In the data rows, 128 means zero.
Every row has a hidden score. In each pair, how much higher is the second row's than the first's? 10 means about the same, 20 much higher and 0 much lower. The score is a weighted sum of the row's numbers plus the product of two more (or one squared), each taken from its middle value.
[118 109 127 141 106 129 141 153 106 149 112 117 139 141 115 108]
[109 147 142 152 145 144 118 145 122  90 115 150  84 156 105 117] -> 11
[135 160 121 110  94  92 115 158 138 131 156 116 121 150 130 144]
[139  95 137 144 168 142 132 143 147 141 130 159 125 168 116 174] -> 10
[158 125 135 128 124 165 148 127 149 111 137 123 144 127 157 181]
[ 88 115 137 127 149  97 147 118 135 133 103 149 131 122 114 100] -> 10
[ 89 135 134 101 130 129 150 105 124 135 107 116 112  94 125 112]
[126 122 129 117 106 160 145 147  74 141 122 102 130 139 127 125] -> 9
[126  84  26 136 193 117  52  71 122 141 128 139 143  99  36 124]
[126 162 142 105 114 105 112 122 157 140 158 128 116 120 123 123] -> 10
[161  83  63 135 177 144  93  58 138 128 113 154 152  76 108 132]
[104 101 112 149 125 135 137 149  86 150 110 121 141 139 107 108] -> 2
[143 135 148 153 133 149 128 129 140  84 125 146  78 127 144 132]
[131  98  63 123 175 117  73  51 114 142 124 106 121  80  80  94] -> 4
[100 139 140 109 124 124 152 116 130 136 107 122 118 117 132 111]
[134 119 132 131 136 156 134 139 141 138 127 139 137 144 132 165] -> 11
[100 116  83 126 156 121 134  59 121 140 100 125 139  84 115  82]
[143 116 129 122 133 150 133 141 153 141 136 151 137 155 130 165] -> 13
[133 149 133 159 127 137 148 142 113  78  95 143 105 100 148 125]
[171 129 125 133 102  96 108 151 154 148 176 156 147 151 115 142] -> 11
[108 139 136 115 107 102 124 155 137 133 147 135 127 144 122 138]
[123 150 136 132 107 130 145 143 125 130 142 113 135 131 155 123] -> 8
[134  97 140 136 120 137 143 163 121 153 124 121 141 148 129 142]
[135 130 134 144 134 162 141 122 109  85  98 133  96 103 150 115] -> 11
[114 120 147 115 137 147 107 136 112 152 130 103 112 157 138 150]
[149 142 146 165 135 138 153 125 122  79  99 140 105 105 158 121] -> 11
[109 105 119 134 126 139 143 146  82 136 107 104 136 127 102 119]
[ 98 164 134  93 107 154 163 101 120 136 121 103 130  93 157 119] -> 11
[ 63 123 136 122 152  95 134 118 126 134 116 145 128 151  85 105]
[161 129 138 116  93 153 141 145 109 149 147 102 138 132 136 151] -> 7
[132 119 162 126 135  99 105 143 170 144 152 132 129 159 142 153]
[141 155 139 122 104 105 123 154 143 139 156 126 132 145 138 153] -> 9
[117 125 139 168 153 140 137 121 123  85  91 151  99 109 147 129]
[146 129 128 131 104 133 157 148  98 140 126 115 149 121 148 115] -> 6
[126 130 135 115 108 122 146 150 129 138 135 101 126 132 143 144]
[ 98 106 122 132 123 135 130 160  89 155 117 117 134 158  94 114] -> 9
[125 111 153 120 125 136 132 124 134 145 129 100 129 115 161 143]
[125 124 156 116 128 139 119 131 121 141 132 106 114 145 135 147] -> 10
[138 110 128 132 141 170 139 131 126 142 119 120 121 139 149 182]
[129 116  98 109 144 141  99  81  90 137 122  96 129 108 119 101] -> 7
[148 160 133 120  92 112 141 152 130 126 139 117 149 129 149 135]
[113  87 104 144 184 122 114 115 131 135 110 169 146 146  68 125] -> 13
[122 113 140 136 118 124 128 162 120 163 138 127 126 166 111 142]
[116 157 136  91 107 133 131 113 137 137 153 104 118 122 133 130] -> 8
[ 92 141 144 111 123 121 150 115 142 128 123 119 123 114 130 119]
[ 98 129  73 106 123 115 105 124  89 136 113 108 143 120  84  79] -> 12
[163 148 134 122  98 133 134 141 119 148 153 122 135 134 130 146]
[161 149 136 119 110 101 126 162 145 117 164 118 118 149 144 135] -> 12
[ 92 123  83 109 153 132 121  66 110 134 101 112 132  76 111  83]
[113 194 125 120  78  81 123 169 107 114 156 112 155 148 133 101] -> 9
[146 117 137 136 135 157 149 141 155 125 126 135 140 139 143 157]
[ 81 114 139 129 149 110 108 121 125 145 117 127 137 148 114 121] -> 5
[111 116 132 144 122 116 128 167  91 139 116 137 147 161 100 114]
[107  96 117 159 130 108 129 159  83 145  99 143 163 137  89  84] -> 10
[147 172 134 123  81 109 138 142 133 114 150 121 163 128 153 120]
[124 131 141 112 128 121 170  96 137 123 107 120 128  80 156 104] -> 15
[203 133 112 123  87  87  96 148 173 149 200 134 139 143 119 163]
[157 109 133 137 134 157 146 130 160 124 130 136 139 134 155 184] -> 11
[138 109 129 130 139 142 138 124 137 129 117 141 146 142 138 149]
[137 109  77 124 117 146 123 107  70 143 100  79 132  75 135  96] -> 4
[ 96 118 134 125 144 101 153 115 128 125  99 141 130 103 129  98]
[123 109  72 127 153 156  86  81  95 147 116 137 144 108  91 124] -> 2
[133 127 151 108 128 149 128 128 118 141 132  99 115 132 164 154]
[129 139  93 153 140 167 133  83  98  82  94 134 107  71 128  90] -> 10
[114 135 127 163 147 137 137 106 105  77  90 158  90 114 116 103]
[163 130 139 117 119 148 128 120 176 120 156 128 146 154 157 182] -> 9
[118 145 144 109 119 115 142 121 161 137 141 138 128 124 143 114]
[150 104 141 137 145 141 130 147 167 133 141 150 145 174 128 173] -> 11
[110 135 115 145 151 130 133 105 105  78  81 160 107  99 117  96]
[125 112 135 127 139 157 130 132 137 135 127 137 131 157 126 159] -> 5
[ 84 111 129 129 155  95 134 112 135 132 104 146 135 119  99 106]
[237 165 101 147 114 123  72 102 226  73 213 143  77 115 125 148] -> 7
[130 127 146 111 130 128 157 111 139 136 135 121 116 105 157 131]
[ 94 127 124 116 125 124 149 101 111 134  94 126 120 109 118  94] -> 4
[148 112 132 133 139 156 133 140 150 137 131 130 143 153 132 162]
[117 121 142 168 154 135 138 126 127  82  93 160  93 116 118 122] -> 14
[111 112 114 123 136 126 111 105 119 135 111 111 132 109 127 111]
[134 131 129 126 104 154 153 154  97 142 156  98 154 117 142 126] -> 10
[131 118 136 132 107 150 136 157  97 155 130 116 137 129 132 130]
[ 98 101  72 120 132  96  91 108  86 138 119 102 139 114  59  78] -> 12
[123 143 139 168 134 136 145 126 130  77  95 153 104 115 138 106]
[149  99 141 119 153 161 135 133 147 152 138 146 112 159 139 192] -> 12
[105 153 139 101 115 139 153 107 136 136 119 109 101 104 148 116]
[114 135 135 170 145 146 131 123 118  81  97 156  89 128 120 109] -> 16
[147 179 128 109  87  99 113 152 139 126 169 113 135 142 133 127]
[125 119 154 127 124 127 110 130 124 131 133 111 125 139 155 143] -> 9
[135  99  88 113 158 106  92  80 127 129 103 110 149  87 113  88]
[116 110  82 120 120 147 123 124  47 158 109  99 131 117  96 108] -> 5
[126 127 143 109 122 118 161 113 160 130 129 122 129  94 155 124]
[120 156 122 102 100 103 120 163 136 134 151 119 127 164 124 134] -> 9
[118 130 107 120 104 128 133 116 103 121 112 106 159 102 127  93]
[138 126 114 133 105 155 166 136  88 129 110  96 152  96 147 117] -> 9
[ 94 130  80 103 156 118 124  67 105 146 103 117 132  62  97  83]
[ 83 146 111 121 141 124 139  95 108 124 104 127 104 104 116 113] -> 8
[115 104 154 127 142 122 126 130 127 131 119 121 143 132 145 118]
[124 105 165 129 146 123 120 134 145 146 129 123 122 161 135 156] -> 9
[134 109 130 110 107 165 149 139  81 155 123 106 124 112 132 131]
[136 122 133 136 117 101 122 177 126 151 142 136 151 159 114 142] -> 12
[147 135 129 122  97 124 128 158 120 150 161 140 137 149 121 149]
[160 132 131 119  83 169 155 138 106 150 131  97 132 113 149 154] -> 6
[143 121 158 119 127 132 132 131 145 137 151 102 120 126 175 156]
[113 101 100 151 127 119 138 144  85 146  97 130 150 127  97  94] -> 11
[116 150 139 116 108 110 122 161 125 132 147 121 121 160 125 128]
[128 143 146 114 117 117 150 119 170 137 136 123 120 116 155 123] -> 10
[123 136 127 125 104 133 150 137 107 135 123 106 148 117 133 126]
[152 128 154 109 126 140 133 126 134 146 151 103 122 124 172 153] -> 14
[ 98 140 137 120 111 105 127 154 112 128 124 131 142 153 109 111]
[116 130  76 122 147 114 135  78 125 139 100 116 155  76 123  66] -> 9
[128 144 142 159 132 158 136 125 126  86 115 144  95 126 142 125]
[130 148 134 120 104 107 140 151 143 128 135 120 152 130 147 133] -> 11
[120 156 132 115  89 119 150 144 105 107 132 108 153 118 134 109]
[ 95 148 125 115 124 123 146 107 121 133 103 106 136 107 137 109] -> 10
[ 93 118 150 113 125 131 108 122 110 141 120 140 131 139 129 120]
[105 131  79 130 126 101 112 117  99 135 117 116 158 100  91  79] -> 15
[108 145 140  90 112 129 135 113 145 131 137 116 128 115 132 118]
[112 115 152 119 132 136 133 121 123 136 130 107 132 132 146 132] -> 9
[236 186  98  84  85 140 101  71 209 134 223  81 110  93 179 160]
[113 149 136 128 106  95 135 183 135 123 135 129 146 155 135 114] -> 12
[129 143 139 157 140 139 135 126 127  82  99 140 100 118 131 108]
[130 176 126 117  79 108 129 144 117 121 127 114 206 123 138 108] -> 5
[125 142 145 156 119 125 131 137 128  93 113 152  85 147 130 134]
[125 106 149 130 147 106 135 126 141 125 119 127 143 121 144 121] -> 3
[122 154 137 112 106 124 161 110 147 119 111 114 151  88 159 120]
[113 130 135 131 121 133 137 166  89 152 129 115 135 156 109 112] -> 5
[116 132 130 124 105 153 145 160  84 148 120 107 136 136 132 121]
[136 128 134 123 101 138 133 156 105 156 149 116 131 154 120 136] -> 11
[133 142 137 113  98 114 141 148 137 130 142 120 145 121 150 133]
[127  78 106 123 168  97  80  87 148 147 114 129 127 107 105 118] -> 8
[ 87 133 130 115 133 126 156 110 133 129 104 115 131 100 139 102]
[ 97 133  98 163 150 143 116  92  93  90 106 141  97  99  78  97] -> 8
[ 98 138 142 105 130 137 138 121 132 136 126 124 117 126 120 125]
[ 98 122 127 125 112 146 137 157  65 150 128 112 137 151 122 116] -> 8
[120 107 120 143 116 145 134 143  87 140 111 121 161 121 122 103]
[ 90 128 135 118 132 121 169 115 134 131 109 126 123 102 142 117] -> 15
[133 101 138 150 148 146 124 132 149 129 119 150 151 161 121 157]
[104 107 111 134 120 141 131 145  79 148 117 122 163 148  96 108] -> 7
[151 131 133 127 124 152 141 133 140 132 132 123 152 138 154 171]
[140 143 140 160 133 146 142 126 141  85 119 148 110 129 140 120] -> 7
[ 90 105 127 136 124 122 133 166  84 161 120 144 141 167  91 114]
[126 143 140 147 136 151 134 129 111  87 108 147  97 117 130 110] -> 11
[163 155 144 143 128 151 117 136 154  88 160 151  82 137 143 151]
[110 139 138 157 142 144 129 128 111  81  97 156 102 127 116 118] -> 14
[120 130 100 148 145 177 117  81  86  97  90 122  88  75 138 102]
[106 129 129 123 117 103 129 152 120 132 117 126 146 139 130 112] -> 14
[ 74 123 112 132 156  95 129 107 124 144  99 141 128 127  85  91]
[102 110 103 135 123 139 128 133  69 148 107 118 152 121  98  99] -> 7
[173 181 127  99  84  99 110 136 145 127 183 116 125 140 149 141]
[ 97 133 151 105 128 108 132 130 152 149 130 143 129 144 113 113] -> 10
[134 124 133 120 116 129 125 164 107 162 141 125 127 158 107 142]
[137 148 131 122 100 113 146 139 136 129 143 109 147 124 156 135] -> 10
[130 112 164 134 139  93 129 138 159 126 135 131 133 150 138 140]
[129 129 111 143 115  96 157 122 123 117 112 135 168 101 135 102] -> 11
[139 156 148 163 134 124 121 138 139  81 127 158  91 132 141 131]
[147 158 149 158 126 157 145 120 142  73 111 126  99  96 172 128] -> 5
[118 141 142 152 143 128 140 134 134  86 114 150  95 143 135 118]
[128 144 128 171 136 126 145 118 125  79  86 148 121  93 135  92] -> 8
[137  97  60 128 174 150  95  70 110 143 132 133 131  85  84 126]
[183 138 123 117  98 100 104 146 134 146 186 136 137 150 113 143] -> 7
[ 92 134 135 115 133 120 146  91 136 124  98 132 145 110 123  99]
[144 130 135 116  96 143 141 152 102 148 142 120 133 136 132 140] -> 10
[123 144 135 158 137 149 135 127 123  73  87 149 103  99 140 104]
[124 142 142 159 142 127 132 127 120  79  91 154 107 111 130 104] -> 9
[127 162 134 116  78 101 134 153 135 125 148 118 147 154 134 119]
[138  90 131 130 152 146 137 127 147 138 118 149 137 138 132 161] -> 13
[120 104 125 149 127 120 145 154  99 150 105 103 152 121 110 100]
[173 155 135 110  92  88 128 148 160 121 173 133 149 125 148 131] -> 16
[129  98 108 135 161 142 107 112 122 143 114 170 133 145  99 144]
[132 156 135 161 129 156 149 123 113  72 101 119  75 106 160 126] -> 8
[133  94 104 127 161 163 116 101 119 149 115 131 111 121 114 162]
[109  98  83 124 136 153 136 121  64 156 112 107 130 117  97 109] -> 9
[133 129 133 125  99 138 131 155 102 145 132 115 150 133 123 113]
[146 149 143 145 134 162 155 125 140  79 107 132  88 113 169 127] -> 12
[100 104 104 150 149  82 120 147 129 154 113 143 160 133  93 100]
[153 134 135 130  95 156 156 144  97 144 130 110 145 116 137 130] -> 4
[127 150 134 106 104 121 133 152 125 139 157 114 122 141 143 130]
[155 129 123 118 120 178 146 107 124 124 118 112 147 107 166 170] -> 11
[111 156 140 114 119 122 157 117 225 129 117 128 126  97 130 116]
[146  78 127 145 161 154 140 114 156 131 113 152 135 124 140 168] -> 11
[139 121 131 128 114 124 124 172 112 149 143 129 134 166 115 136]
[133  99 131 140 149 137 126 135 145 138 116 156 129 159 114 158] -> 12
[135  94  75 135 162 144 113  81 104 132 118 139 132  99  94 135]
[160 141 145 157 152 125 116 137 173  91 143 160  81 137 130 136] -> 6
[121 151 136 133 103 112 133 152 124 128 128 119 142 144 144 121]
[100 110 160 125 145 108  98 145 132 148 138 125  96 187 118 142] -> 10
[115 150 129 117  96 120 140 146 109 124 132 113 158 119 134 106]
[254 143  93 115  80  92  79 128 183 146 230 127 127 126 123 157] -> 13
[145 157 140 150 126 159 140 130 123  88 134 125  86 111 149 131]
[126 113 127 134 110 136 147 150 104 154 128 130 147 147 124 122] -> 16
[113 127 146 109 133  91 131 127 161 142 129 122 120 144 119 119]
[158 161 140 160 120 163 143 122 138  84 137 132  97 105 175 142] -> 3
[112 137 134 109 114 135 135 150 115 139 133 115 130 143 138 135]
[116 100  80 142 125 126 124 124  68 140 103 129 151 116  85  85] -> 10
[136 166 135  99  86 129 138 145 125 135 162 105 127 129 156 149]
[109 100 161 123 147 119 112 139 150 133 130 119 103 159 137 154] -> 10
[104 142 141 107 125 106 136 131 152 131 130 135 127 136 122 115]
[122 144 138  94 119 132 136 120 152 156 155 119 111 127 139 148] -> 9
[114  92  90 124 162 109  80  70 116 150 122 123 112 107  94 105]
[139 112 159 123 131 136 133 134 138 141 136 111 129 129 163 146] -> 15
[147  74  52 138 182 136  93  54 133 135 124 127 142  73  89 121]
[117 107 156 115 136 130 118 143 132 143 127 117 120 151 140 148] -> 6
[147 122  95 161 167 121 114  93 111  76 103 158  94  90 101  87]
[102 112 128 187 174 103 139 132 132  82  86 184 118 134  95  94] -> 12
[152 111 145 128 133 166 128 134 159 136 144 130 136 148 148 190]
[132 112 161 124 115 132 127 126 139 137 127 112 128 134 158 132] -> 8
[116  95 136 124 140 120 121 111 120 138 113 122 124 127 117 120]
[106  96  38 189 199  76  73  85 137  85 106 171 118  75  57  60] -> 15
[110 105 140 131 148 115 123 120 132 130 138 127 137 123 144 119]
[116 137 140 101 126 143 153 121 127 130 125 101 110 103 145 128] -> 6
[154 113 138 136 144 143 140 138 167 127 135 140 146 141 134 171]
[133 102 112 114 158 124 105  88 109 128 118 114 124 108 119 113] -> 10
[129 163 140 103  88 102 136 118 172 121 156 146 137 112 133 122]
[166 138 127 119 101 123 118 154 137 159 171 126 137 140 123 160] -> 8
[125 139 143 148 137 149 138 138 136  87 111 144  90 121 139 132]
[122 111 145 108 139 157 123 120 115 155 123 102 121 128 144 145] -> 5
[106 111 111 108 128 152 130 117  86 155 118 104 112 134 122 129]
[130 164 139 143 140 139 100 134 110  96 145 156  77 143 110 128] -> 12
[165 135 128 119  93 134 117 163 122 151 170 130 138 134 124 142]
[155 112 137 134 128 149 130 139 157 131 144 141 140 157 142 178] -> 13
[144 121 130 126 127 166 145 123 133 126 154 124 148 130 140 165]
[104 152 138 116 123 121 124 149 129 131 143 126 126 156 124 129] -> 3
[145 125 137 115 104 161 142 145  88 148 140 107 128 131 134 147]
[134 124 130 126 110 124 133 162 110 150 136 125 124 149 112 124] -> 13
[139 122 132 137 124 148 133 140 141 136 134 138 152 141 130 155]
[108 136 101 131 139 112 149  76 126 119  96 122 156  71 141  89] -> 12
[108 113  25 132 168  91  97  55 116 128 105  91 160  43  90  71]
[226 144  99 105  84  93  55 145 171 156 234 135 105 160  72 170] -> 16
[121 160 131  83 105 122 162  96 124 116 111  82 135  78 169 119]
[ 69 117 131 130 164  97 137 137 134 142 109 142 127 143  98 100] -> 10
[104 103 141 130 148 127 116 122 127 143 116 111 140 133 128 107]
[110 136 151 102 121 127 134 120 139 135 131 121 122 114 146 132] -> 12
[122 135 148 167 154 123 125 112 127  91 108 164  82 157 109 122]
[110 164 130 127  96  89 145 160 121 127 133 139 147 144 131 104] -> 7
[100 122  96 191 176  91 113 109 124  81  88 176 118 115  78  76]
[ 90 137 123 116 129 139 158  96 112 132  96 106 124 100 169 106] -> 4
[111 183 103 100  81 108 117 163 107 139 151 103 153 156 125 115]
[120 119 133 152 150 139 118 143 138 146 128 154 128 187 104 166] -> 11
[145 130 158 112 122 120 111 130 161 140 159 120 121 163 156 169]
[154 168 139 139 123 148 120 132 149  86 145 142  88 130 137 134] -> 8
[120 150 134 109  99 111 125 162 112 128 135 111 139 141 133 121]
[143  78 134 149 171 137 130 126 124 139 101 166 135 143 127 173] -> 15
[131  75 107 149 176 120 124 105 149 130 105 162 149 129 100 141]
[146 185 130 107  85 109 132 148 131 117 159 112 143 133 153 126] -> 4
[127 103 162 117 139 122 126 141 154 141 132 140 121 142 148 151]
[164 132 145 154 139 145 140 132 165  73 139 155  93 115 149 143] -> 7
[102 160 145 111 120 107 149 126 154 120 124 120 142 130 134 115]
[111  87 147 122 150 131 110 120 117 147 116 115 114 144 125 130] -> 9
[100 146  80 110 146 126 116  59  99 127 107 111 131  77  99  72]
[121 131 104 128 111 102 144 114 123 111 109 119 167 100 136  90] -> 14
[156 123 126 115 115 182 137 112 136 128 132 101 134 123 170 186]
[ 91 155 139  97 116 126 140 125 130 140 136 121 115 132 126 117] -> 10
[ 80 126 139 119 135 118 149 118 138 135 107 123 124 129 117 111]
[173 148 137 144 143 109  78 137 177  90 167 181  74 162  96 131] -> 18
[132  79 108 143 164 143 133 116 130 143 118 155 137 126 113 145]
[118 112 109 134 110 147 140 148  68 131 107 129 148 127 109  97] -> 5
[105  98 152 123 146 131 105 130 122 145 118 116 129 150 120 130]
[160 170 124 104  90  86 110 160 153 140 195 132 117 170 119 147] -> 14
[136 149 140 161 140 155 144 122 125  65 102 133  87 107 145 128]
[162 144 131 115  91 163 154 139  99 150 131  95 138 108 143 137] -> 7
[105 134 143 103 118 103 143 122 156 128 141 132 123 133 126  95]
[133 104 111 139 153 147 125 117 131 136 109 151 141 127 113 142] -> 10
[ 97 130 146 128 143 112 152 117 138 125 102 144 141  97 135 107]
[139  85  84 131 173 143 107  79 123 145 113 145 141 109  94 134] -> 11
[141 158 135  97  97 144 160 110 149 124 137  96 146  87 180 140]
[144 138 149 158 145 143 126 142 147  88 127 160  95 143 132 123] -> 7
[123  99 128 128 157 120 114 103 119 134 109 123 135 121 126 105]
[166 178 118 109  92  77 101 156 153 121 192 117 131 172 118 144] -> 10
[138 154 131 109 102 104 124 155 136 129 158 117 128 144 131 113]
[134 111 138 133 116 118 133 163 105 149 135 126 150 150 119 132] -> 9
[137 107  57 170 176 127 102  66 114  90 103 152 109  60  92  78]
[ 95 134 119 108 117  91 124 146 117 130 110 133 148 119 111  97] -> 12
[145 163 129 110  93  97 123 146 146 126 175 126 151 131 135 141]
[120 127 113 135 100 148 152 136  74 141 101 104 156 109 124 104] -> 6
[129 132 127 155 141 169 135 111  93  84  90 129  86  96 137 119]
[142 141 146 155 141 100 118 143 143  92 132 162  90 146 119 126] -> 14
[146 101 141 133 152 145 122 139 173 141 150 150 134 157 118 184]
[142  89 132 143 154 142 135 122 145 124 116 157 142 142 135 153] -> 13
[125 104 128 153 113 130 154 156 104 143 110 126 148 140 126 115]
[105 146 143 110 120 109 125 117 148 119 127 127 132 111 130 109] -> 9
[130 152 134 100 113 125 142 112 161 132 156 115 126 119 148 115]
[132 104 165 129 145 124 136 130 155 135 139 123 133 130 155 144] -> 10
[123 105  99 127 154 157 120 102 111 131 109 149 140 131 101 134]
[128 122 155 118 133 139 122 129 128 140 123 114 128 139 144 139] -> 7
[135 149 147 158 139 140 122 141 130  83 129 147  73 136 127 128]
[148 169 137  97 110 123 109 107 177 138 177 130 125 128 130 139] -> 9
[117  99 125 142 125 133 141 150  85 140 111 128 142 144 100 106]
[110 129 126 120 125 114 145 133 120 130 120 119 150 113 128 115] -> 11
[129 120 133 136 145 148 124 144 144 140 139 143 123 178 107 168]
[119 126 154 126 127 111 128 130 134 129 133 115 135 131 145 125] -> 9
[159 130 153 107 128  98  92 131 181 134 179 126 117 156 143 171]
[ 80 138 141 103 130 121 144 119 131 133 112 131 123 140 131 113] -> 7
[129 158 135  92 111 129 129 112 150 134 158 118 124 116 136 133]
[151 129 119 114 139 174 132 123 122 133 116 115 134 115 161 169] -> 12
[145 103 137 124 149 158 130 146 151 140 136 144 126 158 133 178]
[125 121 158 126 143 109 106 141 142 140 133 136 119 166 138 145] -> 8
[124 119 130 122 102 156 151 146  76 139 117 103 138 118 131 126]
[162 142 126 121  86 145 141 145 101 143 145 107 143 119 131 134] -> 9
[137 182 126 106  84 101 118 152 133 130 166 108 144 138 136 129]
[117 134 115 160 161 146 132 108  71  94  87 155  95 113 102 107] -> 11
